In the rows, 128 means zero.
Rotation paths and how fast each direction turns (degrees per step):
Each turn is a multiple of 5 degrees from 10 to 175, or 0.
Each row of a path follows its step; steps can be skipped.

step 0: [131 126 120 128 119 135 131 124 124 128 116 129 126 121 123 123 128 120
 132 130 129 138 130 138 130 129 116 128 130 128 127 134 132 141 118 129
 115 137 128 114 129 123 128 127]
step 1: [131 123 119 123 128 132 128 126 124 134 129 133 111 133 128 126 121 121
 122 120 121 137 123 120 121 128 116 117 133 124 137 126 124 136 126 128
 122 133 125 122 126 119 135 133]
step 2: [127 125 122 127 111 129 140 124 130 133 132 120 133 130 128 126 127 115
 121 119 123 124 124 125 125 119 115 130 132 131 131 126 130 125 122 124
 130 134 128 123 114 117 129 134]
step 3: [127 123 127 136 117 132 132 131 135 126 135 128 126 118 124 120 126 125
 125 139 117 137 126 131 132 126 121 132 136 119 134 121 130 126 119 120
 116 137 130 121 120 129 133 130]
step 4: [132 127 124 138 124 133 130 132 118 132 122 129 132 128 130 121 122 119
 126 122 115 138 130 124 120 126 116 129 134 125 131 129 130 136 126 120
 124 130 136 114 139 135 130 134]
step 5: [125 120 122 122 128 138 133 132 118 136 124 128 125 124 131 124 122 125
 139 119 128 124 119 121 128 122 120 124 136 120 134 134 131 127 116 127
 128 134 125 112 120 124 133 129]
step 6: [121 125 118 133 112 135 129 126 121 129 138 128 122 137 129 120 125 124
 129 136 121 126 115 121 123 127 125 129 129 122 129 120 129 126 122 123
 135 139 125 124 126 122 128 139]
step 7: [123 123 118 136 117 137 138 126 130 128 137 130 134 120 134 120 116 115
 129 132 122 126 133 122 128 130 120 137 131 127 131 131 136 129 119 129
 118 126 127 129 130 136 127 132]
step 8: [129 128 118 128 128 130 133 126 125 119 125 132 121 117 130 115 126 121
 136 130 121 137 124 133 134 123 120 121 132 121 131 134 141 132 118 125
 131 127 132 118 139 125 131 133]
step 9: [129 126 123 119 123 134 132 129 117 133 137 126 118 130 138 127 122 120
 128 116 125 130 121 125 124 127 121 130 132 112 140 134 133 130 130 117
 131 128 120 128 136 124 132 135]
step 10: [125 116 124 131 116 135 137 125 128 133 136 117 127 119 129 127 121 122
 130 132 127 121 120 133 126 122 120 132 133 123 130 136 134 128 128 131
 139 132 130 129 119 127 125 143]
step 11: [129 120 117 134 119 130 125 127 131 128 141 136 133 120 133 117 121 122
 125 134 123 136 118 138 132 126 127 133 138 115 128 126 128 137 125 131
 130 132 128 128 133 136 131 127]
Speeds:
[128 128 125 133 126 131 128 126 127 128 129 126 131 125 127 128 128 130
 128 131 127 129 131 130 129 128 129 132 126 129 129 127 126 128 128 128
 127 131 130 133 126 129 129 128] => 95
[130 131 129 126 128 126 131 126 130 126 131 126 125 126 128 128 130 127
 126 126 125 128 133 129 130 128 125 127 129 127 130 128 130 126 129 126
 128 126 130 130 128 125 129 129] => 55
[129 129 127 128 128 128 125 129 129 128 132 131 126 132 130 129 126 131
 127 127 124 133 127 127 124 130 129 129 128 128 128 124 126 129 129 126
 128 129 128 130 132 127 128 130] => 140
[129 130 127 126 129 129 128 131 122 132 125 128 125 127 128 126 130 129
 130 124 126 129 127 127 127 127 129 126 127 129 129 131 128 127 130 129
 129 132 128 133 128 126 129 127] => 90

step 0: [130 132 135 125 127 120 138 124 125 117 138 125 127 133 130 134 128 126
 137 135 126 132 116 129 124 131 123 121 119 133 141 112 129 123 134 134
 136 117 130 134 133 124 133 137]
step 1: [129 127 120 118 132 130 133 130 127 140 135 138 137 135 123 134 136 126
 124 129 137 128 126 119 120 121 128 127 127 132 127 128 141 117 134 134
 138 139 116 128 117 126 131 126]
step 2: [128 129 131 128 136 138 132 142 136 111 127 123 130 120 131 118 122 132
 117 128 131 125 142 115 126 128 131 125 119 129 126 138 132 129 130 124
 138 132 132 129 127 124 135 123]
step 3: [132 138 121 139 128 124 124 124 120 124 129 120 134 116 126 127 130 132
 123 141 135 129 126 132 123 142 126 132 132 132 118 130 134 137 138 134
 130 127 135 118 139 136 125 134]
step 4: [125 116 130 130 125 115 122 117 128 120 126 131 131 124 120 142 128 136
 128 123 120 131 127 136 110 125 134 129 116 129 128 119 124 132 135 127
 134 129 119 132 129 124 129 135]
step 5: [121 129 124 117 127 132 127 117 133 132 130 119 126 127 137 122 137 126
 135 125 124 132 122 111 134 118 129 129 115 135 126 116 131 124 135 139
 133 128 127 124 122 125 136 128]
step 6: [120 128 130 134 133 135 131 135 121 119 126 126 141 133 120 121 132 119
 124 127 145 116 127 124 131 133 118 114 122 125 125 125 128 114 134 128
 134 130 129 129 124 125 130 129]
step 7: [128 131 127 132 126 121 136 131 132 133 124 133 131 117 128 130 132 128
 115 125 136 136 133 125 129 129 124 128 125 131 122 135 146 133 123 119
 145 128 127 131 146 129 124 131]
step 8: [135 136 132 125 130 120 132 129 124 114 140 126 139 127 131 138 127 134
 130 134 121 134 129 121 115 126 130 128 124 124 128 127 125 139 125 133
 130 115 132 126 133 131 142 137]
step 9: [135 128 122 123 132 136 121 121 129 126 132 126 128 131 113 135 138 125
 139 128 123 132 128 126 118 136 131 136 127 137 129 123 135 118 139 138
 134 143 121 125 124 133 134 130]
step 10: [118 119 125 130 133 128 127 135 131 122 118 117 129 133 144 121 119 136
 119 124 131 124 132 124 121 128 123 123 116 139 133 123 131 124 137 132
 136 138 125 130 125 127 131 119]
step 11: [129 136 130 132 126 127 130 118 125 125 130 124 132 117 128 124 122 128
 119 139 138 117 122 123 135 126 123 128 124 122 119 128 137 130 135 136
 142 118 128 118 131 123 113 126]
Speeds:
[130 131 129 129 128 131 127 129 131 129 130 127 131 128 124 125 129 131
 126 129 131 133 129 128 126 127 127 129 128 126 128 126 127 132 125 124
 127 130 129 127 127 129 128 129] => 70
[131 130 128 131 126 127 125 131 127 129 125 126 129 125 127 130 126 129
 129 127 127 125 126 127 128 128 126 125 127 129 129 129 131 132 129 126
 128 124 129 130 130 129 123 128] => 90

step 0: [133 125 124 128 130 129 129 142 127 122 133 132 124 121 134 122 132 130
 124 134 121 110 135 122 131 124 130 133 132 132 113 122 121 130 119 115
 121 132 128 137 120 134 115 116]
step 1: [125 131 122 116 116 125 122 131 131 127 130 133 119 130 133 130 134 134
 135 141 129 122 122 138 107 131 132 132 138 136 116 135 123 125 119 129
 132 119 125 127 124 133 123 141]
step 2: [123 124 140 122 123 127 119 125 136 129 128 120 120 137 127 126 124 134
 116 128 125 132 125 126 130 123 141 131 129 117 131 133 114 140 115 129
 120 127 140 134 125 126 116 140]
step 3: [128 129 131 115 134 137 139 125 125 124 132 115 110 117 120 127 133 140
 121 128 126 128 129 135 128 139 134 131 120 131 136 130 120 119 117 128
 127 122 137 128 130 126 137 123]
step 4: [137 112 130 127 140 129 125 127 127 136 130 125 116 124 119 138 134 141
 125 120 133 129 128 125 118 132 116 119 124 129 126 127 132 135 131 128
 137 135 130 127 127 114 129 145]
step 5: [138 127 131 136 142 135 135 131 123 132 134 136 114 136 139 124 124 126
 129 109 128 117 136 124 130 129 130 130 127 123 136 130 125 125 130 122
 138 127 128 134 141 130 116 129]
step 6: [131 139 120 124 126 135 127 131 136 139 121 133 124 119 138 130 126 129
 130 128 122 136 121 134 130 137 119 126 120 120 123 133 123 121 139 121
 146 119 121 116 135 133 123 136]
step 7: [133 133 132 139 125 129 131 129 148 127 128 124 133 117 129 134 109 121
 120 125 126 124 134 133 133 128 134 125 119 121 123 139 133 139 130 124
 120 135 119 128 131 126 121 137]
step 8: [127 148 139 131 133 137 131 133 131 129 126 129 132 118 128 131 117 134
 131 131 146 124 131 137 128 132 134 121 131 134 128 135 134 112 125 132
 127 129 131 126 118 132 123 117]
step 9: [121 136 130 124 126 129 119 140 128 142 127 121 139 136 127 127 131 123
 128 134 146 130 133 127 121 137 117 115 130 122 124 131 129 134 124 134
 123 142 130 122 136 119 133 132]
step 10: [135 136 132 115 135 129 120 133 121 125 137 132 126 136 126 122 118 115
 136 116 131 128 124 123 134 133 136 139 130 118 137 128 139 130 121 132
 117 136 128 123 134 126 137 121]
step 11: [134 124 125 120 126 135 117 148 123 129 123 134 127 123 131 130 130 125
 128 130 116 134 120 128 129 127 112 128 119 123 129 125 130 118 128 120
 125 137 133 124 113 131 138 115]
Speeds:
[128 128 129 128 128 127 128 128 126 131 130 129 129 124 129 126 125 132
 127 127 129 126 129 127 128 125 127 131 128 127 132 128 126 127 130 127
 126 128 132 127 128 131 125 124] => 135
[126 129 127 126 126 132 128 127 128 127 127 129 130 125 131 126 130 129
 129 128 130 130 128 128 125 130 124 128 123 130 124 128 125 126 128 127
 129 127 130 131 130 127 130 125] => 135
[127 131 124 129 132 128 132 130 126 125 124 129 125 127 128 128 128 128
 128 124 130 130 129 129 129 128 129 132 130 128 127 129 125 128 126 130
 127 129 127 128 126 131 130 128] => 145
[128 127 128 126 133 132 127 130 124 126 128 124 126 129 127 125 128 128
 129 126 129 127 126 125 126 128 125 127 127 128 131 124 130 130 132 127
 126 127 127 128 129 128 130 129] => 60
